In the rows, zero is written as 128.
Each path below is one point turned by a fixed rotation once a step. After each direction that follows a path, write how fast that rotation turns it, in degrees a step (0 if it stays still).
Each turn is a multiple of 5 degrees from 10 to 175, or 0.
Each row of a path follows its step; steps can be skipped.
Path 1:
step 1: 150 144 82 151 144 78 117 84 137 97 93 93 141 131 163 112 159 140 93 116
 127 152 136 112 159 140 205 200 146 150 99 96 127 83 117 123 163 112 91
step 2: 116 158 142 183 111 102 118 145 92 107 135 128 75 116 178 90 149 138 108
 165 97 112 119 147 48 75 211 106 131 116 105 138 124 125 132 127 115
 114 93
step 3: 121 173 141 126 101 149 101 91 138 135 85 86 168 207 162 146 144 124 75
 123 123 103 131 132 79 141 186 163 123 139 117 127 102 76 91 140 151
 105 168
step 4: 182 169 117 146 148 96 91 116 123 144 121 164 62 142 192 128 161 135 94
 208 102 122 142 164 119 131 147 166 143 150 153 122 170 96 158 153 127
 100 122
step 7: 115 153 176 152 175 163 106 61 99 89 196 142 103 120 162 123 157 121 87
 168 148 107 195 123 167 129 161 148 96 122 122 123 145 108 130 105 98
 134 148
step 9: 128 160 169 104 149 128 135 125 123 119 169 96 48 176 153 168 135 77 116
 135 167 129 122 163 138 135 200 114 110 150 103 131 119 141 163 63 103
 129 159
step 11: 105 109 144 142 145 81 165 172 103 132 136 122 81 194 162 147 95 104 61
 141 154 146 141 133 160 135 176 129 179 104 83 129 176 119 147 113 139
 135 84
step 12: 155 178 170 117 128 91 192 100 94 103 149 111 139 133 131 141 105 160
 105 104 105 169 109 99 102 123 204 155 159 143 147 120 117 92 113 68 78
 146 150
138 125 140 103 136 136 130 136 132 132 136 108 124 137 121 116 125 132
 125 129 115 127 114 121 115 126 130 119 106 121 121 118 116 129 123 126
 122 112 137 -> 110
119 134 129 135 105 139 134 133 140 118 126 128 112 130 116 124 126 131
 141 121 136 140 116 136 107 124 138 132 139 139 124 135 124 140 119 113
 113 131 131 -> 110
119 151 126 134 120 132 109 143 133 147 126 121 126 133 129 128 123 131
 130 116 130 130 134 135 130 116 123 122 119 137 134 109 129 116 153 126
 129 136 137 -> 65
131 126 124 115 122 141 139 105 133 122 115 138 130 119 119 134 119 135
 119 118 128 125 124 116 117 131 129 139 129 136 130 104 114 113 131 126
 145 140 126 -> 160
135 138 133 142 122 142 130 124 132 125 131 116 118 116 147 131 135 136
 130 128 143 113 124 134 116 131 113 146 123 123 130 133 125 126 129 151
 136 109 132 -> 25
Path 2:
step 1: 214 143 128 105 129 150 153 122 128 149 156 85 146 142 134 135 145 105
 146 110 199 111 133 134 126 88 114 123 145 172 147 154 115 192 134 129
 137 131 159
step 2: 155 120 154 75 127 91 102 154 90 113 119 154 126 99 147 124 92 118 123
 92 180 155 128 152 134 91 151 130 125 160 130 93 139 140 118 90 138 158
 204
step 4: 147 150 133 141 130 163 181 86 105 114 119 138 153 142 220 139 145 131
 177 116 128 138 105 144 141 132 159 137 137 160 162 89 123 111 160 113
 82 155 125
step 6: 188 149 153 118 97 132 138 140 106 85 159 147 132 143 119 135 133 136 89
 86 119 116 92 112 56 132 134 154 179 115 175 148 151 150 110 108 92 132
 136
step 7: 146 152 100 127 164 138 149 123 134 115 127 134 172 99 176 109 130 95 95
 67 121 123 133 114 76 95 139 99 158 114 156 97 102 156 94 94 177 161
 125
step 9: 144 125 166 134 151 106 134 159 123 133 140 111 218 122 132 151 123 159
 161 116 125 87 90 158 146 125 134 93 161 175 183 141 122 96 92 136 114
 128 138
step 11: 144 159 166 123 126 104 145 146 147 70 134 79 130 177 184 120 139 131 76
 99 119 179 157 161 97 130 120 110 106 136 133 169 133 76 108 119 118
 145 145
step 12: 196 135 128 132 126 157 162 122 102 155 123 94 134 182 168 174 152 116
 138 103 134 140 125 122 87 129 146 94 135 142 108 128 129 137 54 140
 130 88 154
138 113 127 134 130 130 120 138 131 136 94 134 136 130 137 125 112 120
 138 133 116 119 122 127 138 137 123 116 133 111 128 119 115 126 132 127
 122 132 142 -> 70
127 113 150 121 131 140 113 125 134 110 134 115 136 125 116 152 127 136
 120 128 118 126 121 137 120 133 129 125 117 117 120 122 134 134 120 140
 115 129 134 -> 125
121 138 126 124 136 133 121 151 148 130 153 118 140 123 121 113 115 136
 129 133 129 123 119 135 129 133 119 120 138 128 133 129 109 135 132 129
 143 123 135 -> 40
126 117 128 128 133 132 120 135 127 133 127 146 154 118 116 134 146 125
 121 134 134 131 128 139 147 127 125 136 130 151 119 115 129 115 131 119
 131 138 125 -> 60
141 117 133 125 122 147 137 122 140 139 127 121 133 134 117 121 128 122
 128 142 129 128 149 127 117 133 121 153 137 122 140 127 143 124 143 130
 135 119 137 -> 155
116 117 106 116 136 116 127 106 134 136 134 132 135 131 120 136 121 124
 124 130 131 119 129 129 123 110 142 129 127 124 132 127 121 131 117 116
 128 123 156 -> 65
Path 3:
step 1: 145 174 140 118 160 129 120 101 146 113 84 113 134 97 132 183 149 124
 138 71 115 155 96 83 123 55 141 161 168 103 117 134 75 93 140 167 153
 119 139
step 4: 126 125 169 158 161 142 79 80 112 116 151 113 145 142 139 142 147 122
 139 128 145 228 115 92 99 71 154 156 122 128 144 150 139 117 109 181
 119 97 157
step 5: 173 138 162 97 127 134 78 122 95 118 104 141 187 164 143 137 146 139 159
 85 103 142 155 63 165 150 106 140 64 133 132 152 108 179 110 144 140 98
 122
step 6: 91 108 156 119 133 110 129 100 111 114 131 163 94 164 160 53 152 93 135
 119 141 147 170 119 108 116 130 172 131 126 152 132 59 174 78 167 155
 113 127
step 7: 145 49 136 121 139 146 136 97 91 109 140 155 104 155 124 171 134 119 182
 79 134 166 132 100 104 81 132 121 108 196 106 123 133 144 140 158 143
 84 143
step 8: 154 124 132 139 130 96 150 93 106 112 99 131 153 141 158 96 178 86 149
 117 85 138 81 80 155 136 156 159 135 127 121 146 124 221 168 130 140 90
 108
step 10: 133 117 134 107 163 88 190 80 101 102 129 147 112 105 146 157 160 77 112
 99 146 159 118 95 139 90 142 96 101 140 114 87 156 104 127 145 178 87
 72
step 12: 158 149 142 144 191 102 132 105 125 161 79 168 111 100 125 141 149 153
 107 105 95 159 146 97 56 158 132 142 105 78 138 87 147 146 81 149 149
 106 113
140 112 116 130 117 104 144 110 120 147 111 130 132 131 126 122 127 121
 133 135 134 126 128 118 117 130 119 115 126 123 134 141 129 115 131 129
 121 135 126 -> 25
143 142 112 121 122 132 105 138 145 135 123 131 128 134 129 134 124 131
 124 117 145 138 116 130 132 125 123 133 146 126 140 138 118 110 125 126
 128 142 127 -> 20
112 140 125 113 107 127 135 127 128 146 143 105 127 126 140 122 131 120
 140 122 123 118 121 126 121 127 132 142 127 116 129 141 119 132 130 119
 140 122 123 -> 140
110 125 125 124 124 128 136 108 140 125 123 127 128 128 128 137 129 131
 125 128 140 135 122 141 129 95 127 121 126 142 123 129 138 116 117 120
 140 115 143 -> 115
138 136 151 113 131 127 132 124 111 119 120 134 134 133 133 136 113 131
 111 127 125 117 126 132 127 116 120 133 134 106 132 144 137 139 126 121
 135 140 139 -> 95
123 106 135 137 113 149 118 126 126 130 125 131 132 157 128 115 134 140
 126 128 130 120 124 126 120 130 113 128 137 139 135 130 126 139 130 133
 147 126 123 -> 40
